((74, 70, 184, 171, 81, 138, 178, 179, 181, 100, 72, 192, 176, 184, 156, 182), (113, 99, 109, 105, 79, 103, 144, 144, 92, 184, 197, 90, 71, 132, 82, 76), (178, 148, 150, 171, 132, 143, 122, 144, 177, 169, 62, 170, 184, 120, 76, 173), (173, 164, 186, 157, 90, 177, 120, 103, 193, 73, 66, 181, 176, 142, 181, 131), (186, 135, 160, 88, 71, 122, 85, 92, 68, 93, 194, 93, 67, 89, 187, 85), (186, 88, 66, 114, 178, 171, 182, 164, 177, 162, 75, 89, 179, 92, 89, 168), (185, 177, 165, 106, 112, 150, 100, 91, 161, 73, 67, 180, 172, 102, 178, 111), (181, 149, 79, 117, 165, 125, 77, 99, 88, 86, 183, 85, 87, 71, 150, 77))
The first entry in reading order: 74
The entry just right of 86 -> 183
The entry just right of the largest entry: 90
The entry just left of 156: 184
The entry just left of the smallest entry: 169
The second largest entry is 194
The smallest entry: 62
The 3rd largest entry is 193
The entry just right of 149 -> 79
The largest entry is 197

m =
[[  6  -8  12  22  -2  13 -16 -10   9  19 -18  12  -6  23   3  -3]
 [ -1 -28 -26   4  -5 -12 -23 -16   0 -13 -31 -13  -3   3 -16  -5]
 [ -9  12  36  32 -25  15  20  -7  29   2  22  19  25 -18 -14  12]
 [-19 -14   1  -9  50  12 -29 -15 -11   9 -22  -1 -25 -13  -7 -37]
 [-10 -13  -9 -23  20   4  -7 -31  -8 -17 -10  -7 -19  23 -11 -16]
 [ 26  -2   4  23 -25  -6   8  20  39   9  20  45  37   5  -9  15]]
Indices start at 1.
Which number is the entry at row 3, column 2?
Answer: 12
The entry just right of 32 -> -25
Which number is the entry just right of -29?
Answer: -15
The entry at row 1, column 1 is 6
Which number is the entry in the bottom-right corner?
Answer: 15
Which number is the entry just right of 26?
Answer: -2
Which number is the entry at row 2, column 1?
Answer: -1
The entry at row 2, column 2 is -28
The entry in row 1 and column 3 is 12
The entry in the top-right corner -> -3
Which number is the entry directly above the smallest entry?
Answer: 12
The entry just right of 29: 2
Which number is the entry just left of the smallest entry?
Answer: -7
Which number is the bottom-left entry?
Answer: 26
Which number is the top entry of the column that holds the largest entry?
Answer: -2
Which number is the entry in row 3 and column 1?
Answer: -9
The entry at row 1, column 2 -> -8
The entry directly below the smallest entry: -16
The entry just left of -22: 9
Which number is the entry directly above 29?
Answer: 0
Which number is the entry just right of the largest entry?
Answer: 12
The minimum is -37

arr =
   5.5   137.7    13.6  -136.1   292.9  -153.2   145.4  -186.0  -141.8   135.8  -172.0  -117.1
 176.7  -146.6   151.1   190.7  -176.9   264.3  -153.6   202.8   216.8  -218.8   247.9   297.1
-111.2   182.8   -21.7  -111.3   215.3  -267.8   190.1  -128.4  -190.2   186.4  -111.4  -201.8
 287.8  -128.6   206.9   189.6  -106.6   238.5  -126.6   259.7   242.3  -146.5   169.4   227.2
 156.2  -185.3   184.5   226.2  -177.0   275.8  -155.1   218.1   252.6  -141.4   265.0   228.7
 -65.8    21.5  -173.6   -60.8   162.3   -56.2   203.2  -136.0  -118.7   210.5  -122.7  -203.7
 201.5  -186.7   115.6   230.7  -172.6   203.3  -180.3   159.4   175.4   -79.7   121.3   178.2
 -40.7  -186.8   -79.4   190.0   -70.3   122.0   127.6   -20.3  -113.4    72.2  -126.5   -93.2
 -57.6   151.8   138.7   -69.6   203.4  -173.2   163.5   -55.2  -185.0   222.7  -244.9  -164.5
Counting starts at 1.
The entry just left of -117.1? -172.0
The entry in row 2 and column 3: 151.1
The entry at row 3, column 1 -> -111.2
The entry directly above -173.2? 122.0
The entry in row 2 and column 1: 176.7
The entry in row 1 and column 1: 5.5
The entry just right of the smallest entry? 190.1
The entry directly below -203.7 -> 178.2
The entry just left of 190.1? -267.8
The entry directly below the smallest entry? 238.5
The entry in row 2 and column 2 is -146.6
The entry at row 3, column 2 -> 182.8
The largest entry is 297.1
The entry directly above the smallest entry? 264.3
The entry directly above the largest entry? -117.1
The entry directly below 162.3 -> -172.6
The entry at row 1, column 3? 13.6
The bottom-right entry? -164.5
The top entry of the column that holds the smallest entry? -153.2
The entry just right of 218.1: 252.6
The entry directly below the largest entry? -201.8
The entry directly below -128.6 -> -185.3
The entry directly below -186.0? 202.8
The entry just left of 226.2? 184.5
The entry in row 1 and column 2? 137.7
The entry just left of the largest entry? 247.9
The entry just left of 259.7 -> -126.6
The entry directly above -180.3 is 203.2
The entry just left of the smallest entry? 215.3
The entry just left of 169.4 -> -146.5

Read these off the grid that follows.
1) Read off the entry just left of 2503.
2) Read off the 1st entry in reading order.
3) Read off the entry just left of the largest entry.
4) Read off the 2nd largest entry.
5) Read off the median entry.
6) Read off the entry just right of 5500.
((5136, 2879, 5096, 7386, 8877, 1139, 7078, 7588, 7013), (8217, 4834, 3260, 5316, 4994, 6807, 1365, 2103, 2685), (7544, 3652, 2765, 8105, 7473, 4085, 5987, 4443, 7406), (6327, 2503, 4557, 6877, 7372, 1841, 7545, 8349, 6607), (3603, 7358, 7159, 2349, 1850, 5944, 3815, 4867, 2680), (3131, 7132, 4619, 5500, 1696, 3334, 7854, 7182, 2409), (1410, 8050, 7659, 2037, 1191, 6732, 7429, 6306, 1771), (4004, 8361, 1598, 3211, 2546, 4111, 5152, 7315, 3013), (6574, 5990, 5225, 4195, 3614, 7954, 3003, 1772, 3951))
1) 6327
2) 5136
3) 7386
4) 8361
5) 4994
6) 1696

Questions about the grid below.
1) Report the third entry on the main diagonal.
2) Report the entry directly above -7.
3) Report the smallest entry in the last row.
4) Report the 2nd-last entry, reading row by row.
5) Report the entry just left of 7.
6) Report the 3rd entry in reading order.
7) Report the 5th-last entry, reading row by row.
8) Report the entry directly above the largest entry.
18	28	26	23	-21	19	18	-1
33	17	3	4	32	26	34	-14
-13	16	16	33	3	11	-6	29
27	18	35	28	-2	-3	-1	8
-4	23	22	22	31	7	2	31
-6	17	20	35	-1	9	-7	26
-2	6	-14	9	36	28	18	8
-5	-5	-25	31	5	38	8	-3
1) 16
2) 2
3) -25
4) 8
5) 31
6) 26
7) 31
8) 28

Read these off the grid that follows. Indices start at 1.
1) Report the entry in row 3 and column 1.
2) Report the top-left entry.
3) Report the bottom-left entry.
4) Report the entry in the bottom-right corner.
5) Report the entry at row 1, column 3.
6) Report the entry at row 3, column 3.
7) Report the entry in row 1 and column 2.
8) Report the entry directly below 558.
[[695 533 195 242 883 410 380 691 691 496 649 169]
 [377 511 333 308 513 151 401 702 889  67 472 707]
 [125 340 232 572 647 497 335 151 693 257 210 682]
 [634  77 903 280 569 394 144 734 619 689 400 682]
 [830 558 147 454 894 858 550 679 538 802 154 622]
 [712 420 642  48 681 320 191  79 485 764 729 883]]
1) 125
2) 695
3) 712
4) 883
5) 195
6) 232
7) 533
8) 420
